In the data rows, the value 50 means zero.
Here are some points:
[35 57 51 50 51 55 62 46 33 32 65 41 60 66 45 47 40 66 39 58 38 37 37 51]
[20 38 57 27 59 62 68 62 53 59 40 46 62 63 43 58 54 52 53 52 42 65 37 53]
[26 79 25 59 49 50 63 48 83 43 60 75 70 31 52 75 74 38 37 33 60 49 23 37]
[72 57 41 64 44 63 46 43 41 44 62 71 57 42 46 72 43 57 37 46 43 32 47 47]
[52 42 42 44 54 47 65 53 78 51 38 90 61 56 44 73 65 59 52 42 47 24 43 35]
[48 23 44 80 67 21 53 46 76 40 61 46 59 51 66 55 52 54 39 39 61 29 52 33]
[48 48 36 52 45 40 38 48 23 69 15 52 33 37 74 41 65 40 42 38 60 67 66 39]
[52 41 81 44 40 61 28 68 40 31 62 32 30 82 27 64 38 43 37 59 75 49 50 61]
[15 26 50 38 45 39 78 62 50 48 42 13 33 42 48 25 40 29 50 31 55 80 48 81]
[44 42 58 79 58 43 53 47 79 33 44 44 50 66 43 31 54 31 50 46 42 43 45 48]
[7 60 60 34 30 37 50 75 33 48 60 45 54 37 41 50 66 29 67 57 37 87 27 51]
[67 61 41 67 81 61 37 32 43 65 41 65 55 47 31 58 37 55 42 56 63 48 67 42]
[59 58 40 57 60 39 69 41 49 52 50 51 57 47 65 51 50 22 64 47 53 33 44 56]
[41 65 73 24 29 54 24 61 36 62 62 31 31 20 54 49 46 38 32 40 45 49 42 48]
[57 55 47 48 58 53 38 48 70 33 47 46 62 58 63 31 46 66 64 85 54 65 32 61]
[37 49 23 17 50 44 65 41 57 50 41 45 53 34 59 55 70 36 44 54 47 43 67 58]
[52 39 49 51 62 39 32 63 31 60 48 12 32 47 65 65 60 32 50 46 32 51 50 72]
[51 50 56 51 45 74 46 65 45 45 75 74 75 46 44 47 46 46 64 43 63 32 50 48]
[22 75 19 46 35 35 33 66 56 49 44 56 51 43 51 58 61 36 65 63 61 54 44 53]
[50 68 25 65 52 47 57 54 51 56 74 71 57 35 55 46 40 61 52 45 39 45 45 32]
[59 38 59 69 26 69 57 48 56 41 75 65 31 52 54 36 60 64 33 57 26 31 57 46]
[61 33 39 70 63 47 57 31 38 37 26 55 53 32 33 77 54 99 46 33 39 42 46 26]
[48 46 58 39 61 43 49 43 50 63 40 34 19 54 49 38 57 52 52 64 43 49 66 49]
[31 52 84 18 56 40 39 70 67 51 26 1 41 47 48 51 65 69 59 64 31 50 40 59]
Then 12 other points, each followed by its number:
[59 55 54 64 84 29 47 40 42 42 69 35 57 56 48 55 61 46 32 63 53 52 54 50] 0
[72 27 63 63 56 50 10 17 71 50 69 56 52 64 54 47 61 47 49 43 63 49 62 55] 1
[56 60 46 67 40 47 62 65 40 48 47 53 47 31 66 54 50 46 18 50 50 53 57 55] 2
[37 42 47 37 55 43 50 45 40 48 41 52 61 47 44 39 48 66 61 78 36 33 37 33] 3
[28 58 67 36 33 40 72 66 12 49 49 40 48 63 22 34 63 58 80 56 67 86 40 51] 4
[41 52 51 19 37 56 67 70 39 59 65 57 54 47 48 39 38 64 67 44 40 66 38 46] 5
[29 31 32 44 45 37 53 36 41 55 53 40 57 40 63 22 52 36 40 49 45 54 65 29] 6
[54 43 62 56 41 47 44 67 48 44 73 65 35 41 43 58 68 65 52 53 46 54 46 42] 7
[65 39 32 63 63 65 51 40 57 49 61 79 66 61 63 83 47 53 56 37 52 37 45 34] 8
[68 55 37 36 62 40 44 29 42 56 40 57 47 52 43 79 50 51 66 44 56 45 38 45] 9
[59 38 47 70 41 59 56 46 57 28 71 40 33 56 56 31 30 29 45 62 87 33 67 60] 10
[66 64 41 78 49 79 34 69 50 47 77 63 36 65 77 77 23 23 42 47 50 41 59 54] 11
Which of these numbered points is nearest to each point below, looking only along the 8 directions in which the first points spread most? Its number follows each.
[92 27 68 72 50 45 15 46 48 42 64 37 39 74 48 55 67 45 42 43 68 33 61 53] > 1
[38 46 40 65 38 46 48 31 43 54 38 59 68 46 66 50 60 44 41 45 51 20 52 28] > 2
[49 27 30 54 16 36 69 48 56 62 45 60 50 45 46 35 63 49 75 47 61 63 57 66] > 6
[64 42 62 77 42 71 62 35 56 30 72 62 65 82 57 46 48 15 58 46 59 34 57 42] > 10
[49 42 78 26 31 56 61 65 14 48 57 66 54 18 37 44 67 36 47 59 48 68 52 40] > 5
[15 58 69 23 47 55 52 61 37 56 32 23 35 44 60 31 48 26 47 44 72 64 40 82] > 4
[75 28 32 93 58 38 48 40 72 42 57 67 66 86 53 55 40 15 40 52 67 44 53 43] > 10
[85 54 34 86 63 25 24 33 71 27 60 58 75 62 57 49 32 37 49 25 67 44 70 51] > 1
[59 55 66 66 15 69 25 48 67 30 99 55 49 50 57 46 35 43 49 63 74 46 65 50] > 11
[42 59 45 29 59 45 72 41 56 53 29 51 65 54 51 50 51 64 52 73 25 26 45 42] > 3
[99 44 40 67 47 68 29 63 39 47 61 64 39 75 62 85 40 25 38 26 65 29 46 48] > 11
[34 62 60 40 50 40 69 34 55 49 37 42 48 46 34 62 25 72 53 77 41 56 42 68] > 3
[32 49 50 48 37 38 66 53 62 44 30 29 44 32 55 52 29 48 41 36 63 76 26 54] > 6
[16 63 57 35 35 55 59 62 48 62 53 31 42 54 44 57 49 52 62 64 28 51 43 48] > 5
[37 52 51 47 37 46 61 34 39 30 17 39 62 33 28 57 72 86 58 47 30 67 73 37] > 3
[12 60 56 32 40 56 63 72 53 50 37 24 35 24 42 29 63 57 59 53 41 67 60 67] > 5
[57 57 35 43 68 55 56 44 56 40 44 53 61 59 52 35 46 48 66 43 66 22 58 59] > 0
[20 66 51 50 53 51 41 77 47 71 30 43 12 42 52 40 44 34 66 52 36 61 70 56] > 6
[32 28 44 44 56 56 52 66 63 63 32 57 49 50 25 42 65 72 72 76 44 79 46 47] > 3
Here are 12 other points, each followed by its number:
[62 73 46 83 56 47 60 48 74 17 87 77 87 59 52 73 34 53 33 40 56 29 50 69] 0
[58 50 33 41 44 33 72 71 55 59 59 49 49 41 57 45 54 64 64 58 55 15 72 55] 1
[59 37 53 46 75 41 34 33 36 57 68 88 45 65 47 53 45 21 49 49 68 33 43 29] 2
[60 56 34 77 46 63 20 18 61 28 61 49 62 82 68 27 46 41 50 23 59 44 40 63] 3
[29 38 51 44 38 39 51 69 29 41 28 17 47 63 45 39 48 62 43 84 39 76 73 74] 4
[33 45 36 53 59 30 57 77 30 66 33 31 34 37 31 29 66 43 36 50 45 60 66 43] 5
[99 55 40 51 68 48 51 32 54 49 71 87 52 49 62 60 49 68 33 37 32 65 52 30] 6
[55 38 37 53 59 61 64 35 47 44 51 63 65 49 66 71 46 48 44 59 19 33 42 26] 7
[44 66 48 33 34 46 61 49 46 48 39 28 64 32 46 39 58 46 26 51 49 37 54 58] 8
[63 65 40 34 36 58 37 54 54 53 71 25 56 55 61 40 36 44 26 49 57 40 47 40] 9
[11 67 54 55 24 50 52 61 53 58 20 20 51 31 50 33 53 50 59 72 65 61 33 35] 10
[47 57 56 69 41 51 50 57 44 40 46 50 34 44 48 31 52 52 54 58 48 50 52 51] 11
Which of these numbered points is nearest to each point below, looking only along the 8 directions in which the first points spread most? Its number follows each.
[55 16 35 72 56 47 35 23 76 49 53 62 43 56 58 34 48 32 48 39 68 52 52 58] > 3
[45 33 38 42 50 55 35 59 40 63 51 49 42 55 57 25 52 48 47 58 55 65 65 32] > 11
[87 31 47 41 48 38 51 36 76 19 48 68 48 80 58 56 48 51 44 76 68 56 76 75] > 3
[69 23 70 80 35 76 23 45 37 45 52 69 49 68 62 75 24 41 32 37 70 22 47 17] > 2
[82 49 38 65 59 74 37 25 87 28 74 73 78 74 61 55 49 52 10 57 60 29 48 38] > 0
[51 23 38 45 62 48 58 70 31 49 27 59 28 53 48 44 60 11 46 50 50 48 61 55] > 5
[63 54 21 73 46 47 40 42 85 12 72 77 55 71 53 47 55 48 38 77 45 31 48 42] > 0
[35 31 50 5 49 25 78 61 23 62 37 33 2 38 29 27 74 55 53 68 49 51 57 39] > 5
[76 60 58 78 40 41 58 38 31 60 61 61 46 63 21 72 72 58 55 32 71 46 47 38] > 2
[69 12 37 81 57 50 42 39 49 43 68 61 59 63 76 57 22 50 43 54 54 19 53 36] > 3
[82 45 18 76 75 67 73 43 64 32 73 53 71 76 62 52 54 63 24 20 46 18 55 52] > 0
[60 59 64 50 35 63 37 71 34 46 65 45 36 61 26 41 51 61 44 57 77 50 39 51] > 9
[67 58 65 69 72 36 44 29 72 37 53 68 65 89 70 54 37 33 43 49 21 20 60 37] > 3
[75 37 58 99 53 65 46 42 59 52 64 84 43 68 41 82 48 56 17 42 66 44 53 43] > 2
[99 41 48 75 40 76 38 33 79 51 46 76 59 48 58 57 42 56 47 51 57 37 59 46] > 6
[48 68 50 55 55 67 28 42 61 40 33 57 51 35 43 41 35 50 51 69 26 72 59 65] > 11
[69 53 36 63 70 59 46 40 55 48 68 49 58 57 55 42 40 43 15 48 53 44 53 56] > 3
[56 52 86 26 67 35 36 54 34 47 40 10 30 54 42 38 53 49 68 58 70 50 58 36] > 4
[23 70 76 29 49 31 61 68 53 77 10 37 41 52 52 29 58 48 65 65 33 75 28 48] > 10
